Each path below is one point turned by a fixed rotation once a step. After each direction that follows a path, write how fast that rotation turns it, in degrees a step (0 if it stays still).
Each turn is a multiple of 5 degrees from 10 to 175, or 0.
Each row of a path follows its step; steps can be skipped.
path 1
step 0: [ -8,   0,  16,   2,  35,  -3, -17, -15,  10,   2,   4,   2, -30,   4,  32,
  -2,  -6,  -9,   9,  -3, -21,   9, -21,  30, -43,   8,   2,  18,  98,  -9,
  34,  12,   9,  -1,  12,  34, -18, -15, -15, -29,   2,  15,  21,  -4,   3,
  -1,   4,   1,  20, -19]
step 1: [ 26,  -7,  49, -21,   5, -26, -13,  16,  10,  10,  12,  74,  -6,  17, -26,
  -5,   1,   3,  -1, -24, -36,  -6, -20, -32,  -4,   9,   0, -36,  17, -11,
   4, -13,  22,   2,   1,  11, -30,  -4,  -1, -25,  47,   8, -14,  18, -19,
  25,  21,  18,   3, -18]
step 2: [-11, -22,  44,   6,   1,  -7,  21,  -8,  -2,  20, -33,  34,  15,   1,   4,
 -42,   0, -20, -25,   3,  17,  -8, -25,  14,  23,  -2, -12,  -9,  69, -42,
  -4, -28,  -8,   0,  -4,  13,   3,  11,  20,   9, -30,  -6,  -9,  -5, -13,
  14, -48,  11,   7, -33]
step 3: [ 12, -21,  53, -15,   9, -27,   9,  16,  12, -16,  14,  -2,  22,  -8, -12,
 -13,  29,  20, -33,   1, -52,  34, -16,  23,   1,  27,   9,  37,  31,   8,
 -15,   8,  16, -24, -16,   4, -20, -28,   0,   0,  20,  -7,  35,  29,  17,
   6, -30, -23, -16, -23]
step 4: [-28,  -9,  14,   7,   1, -45,  30,  13,  15,  22,  30,  36,  -7,   5, -24,
 -22,  11,   6, -13, -19, -28, -34,  14,  31,  14,  -2,  12, -29,  16,  11,
  34,  -4, -11,  41, -18,  19,  -5,   0,  36,  22,  13,  20,  -2, -20,   0,
 -17,  -7, -20, -45, -32]
step 5: [-12,  30,  10,   7,  -4, -13, -16,  -7,   7,  12,   4,  10, -44, -27,   3,
   4,  56,   5, -33,   8, -15,  12,  -1,  25,  -1, -15, -39,  23,  42, -35,
   4,  19, -14,  -8,  29,  47,  -8, -29,  46, -19,   5,   3,  16, -19,   3,
   3, -18,  19,  -3, -17]
step 6: [ -3,   1,  26,   2, -18,   6, -35,   9, -27, -23,  23,  59, -17, -33,  11,
 -34,  21,  32,   3, -17, -36,   0,   3, -13,   8,  15,   5, -28,  33,  -4,
   3,  -4,   6, -37, -11,  18, -43,  -5,  12,  32,  18,   1, -16,   9,  28,
 -12,  32,  -7, -24,   5]
step 7: [ -7, -35,   4,  -4,  11, -41,  44,  25,  -4, -11,  -8,  32, -25, -17,  16,
 -26, -20,  -4, -35,  13,  11,  10,  -8,   4,  20, -27,   1,  -2,  35,  -7,
  19, -10,  34, -31,  27,  36, -12,  -2,  27,  29, -10,  17, -17, -36, -26,
 -30,   3,  12,  25,  -9]
step 8: [ 20,  -9,  21, -18,  13,  -6,   1,  28,  48, -29,  -9,  18, -23, -13,  18,
 -14,  21,  -1,  15,  27, -40,   1,  19,  31, -33,  37,  16,  34,  50,  -7,
  11, -15,   1, -38,  13,  25,  30,   3,   4,  19,  29,  -4,   5,  23,  -3,
  20,   5,  20,  -6, -10]
step 9: [-10, -22,  49, -32,  19, -23,  16, -14,  -3,   8,  12,  43, -21, -15,  -1,
  -5, -15, -11,  -9, -14, -35,   0,  51,  -4,  19, -30,  35, -19,  30, -17,
  21,   9, -10,  12,  -4,   8, -15,  55, -19, -11,  37,  10,   8, -10,   1,
  -6,  -5,  17, -20, -14]
step 10: [-11,  32,  29, -28,  -6, -37,   8, -46, -21,  -2, -33,   7,   2,   1,   0,
 -10,  10,   9, -26,  10, -35,  27, -43,  26, -24,  -9, -15,   4,  51, -33,
  16,  -9,   6,  13,   6,  29,  21,  14,  16,  21,  18,  19,   3, -25, -14,
  36,  -4,  10,  17,  -5]
Speeds:
[  6,   6,   0,   3,  -1,  11,   7,  -5,   3,  -4,  -9,  -4,  -7,   4,  -2,
   2,  -2,   1,  -8,   5,  -8,   8,   2,   3,  -6, -10, -20,   4,   8,   6,
   2,   4,  13,   6,  -4,   4,   3,   2,  -2,   2, -14,  -3,   5,   5,  -4,
  -6,  -1,   3,   1,  -3] : 145
[  6,  -2,   3,   4,   9,   7, -14,  12,   0,  -4,   0,   3,   7,   5,   6,
  -5,  -4,  14,   7,  -3,  -5,   8,   5,   6,  -7,  -2,  -5,   8,  -1,  -3,
   0,   9,  -9,  -4,   3,  -3, -12,   7,  -3,  -5,   7,  -1,   6,  10,  -1,
  -4,  -1,  -9,  -7,   4] : 135
[ -1,   1,  -7,  -3,   8,  -4,  -4,  -2,  -6,  -8,  -8,   8,   2,  10,   1,
  -6,   3,  -7,   3,   5,  -8,   0,  13,   4,   3,   4,   0,   8,  -6,  -4,
   5,  -1,  -4,   8,   2,  -6,  -7, -14,  10,   3,  -9,  -6,  -7,  -4, -13,
   9,  -5,   7,   2,   5] : 125
[ -9,   6,  -3, -11,   4, -11,  -7,   1, -11,  -2,  12,  -8,  -3,   1,  -7,
  11,  13,   3,   0,   8,   0,   0,   8,  12,  -2,   1,  -1,  -8,   7,   3,
   3,   1,  -5,   8,  -7,   0,   5,   9,  -6,  -5,  -3,   3,   8,   0,  -8,
  -1,   0,  -1,  -4,   6] : 70
[ -7,   3,  11,   4,  -9,  -1,  -1,   2,   1,   5,  -3,   2,  -8,  -6,  -3,
   4,  11,   1,   5,   5,  12,   5,   6,   3,  -3,   2,   0,   4, -12,   7,
  -1,  -1,   5,  -6,   2,   6, -10,  -5,  10,   6,  -8,   9,  -6,   4,   0,
 -10,  -6,  -4, -15,   2] : 35
[  1,  -1,  -6,   5,  -5,   0,   2,   5,   4,   3,   2,  -5,  -7,   4,   1,
  -8,  15,  -5,   2,   3, -10,   2,   2,   1,  11,  -3,  -6,   5,   0,  -2,
   3,  -3,  -1, -13,   7, -10,  -1,   8,  -4,   7,   2,  -3,   1, -16,   2,
 -10,  14,   3,  -3,   9] : 35
[  1,  -2, -12,   2,   3,  -3,   0,   9,  -5,   6,  -2,   2,  -7,  -1,  11,
   3,  -3,  -7,  -8,  -5,  -4,   1,  -2,  10,  -4,   7,   6,   5,  -6,  12,
  15,  -5,   7,  -6,   0,  -8,  10,  -4,  -2,  -5,   1,   0,   1,   3,  -5,
  -3,  -1, -11,  -3, -15] : 90
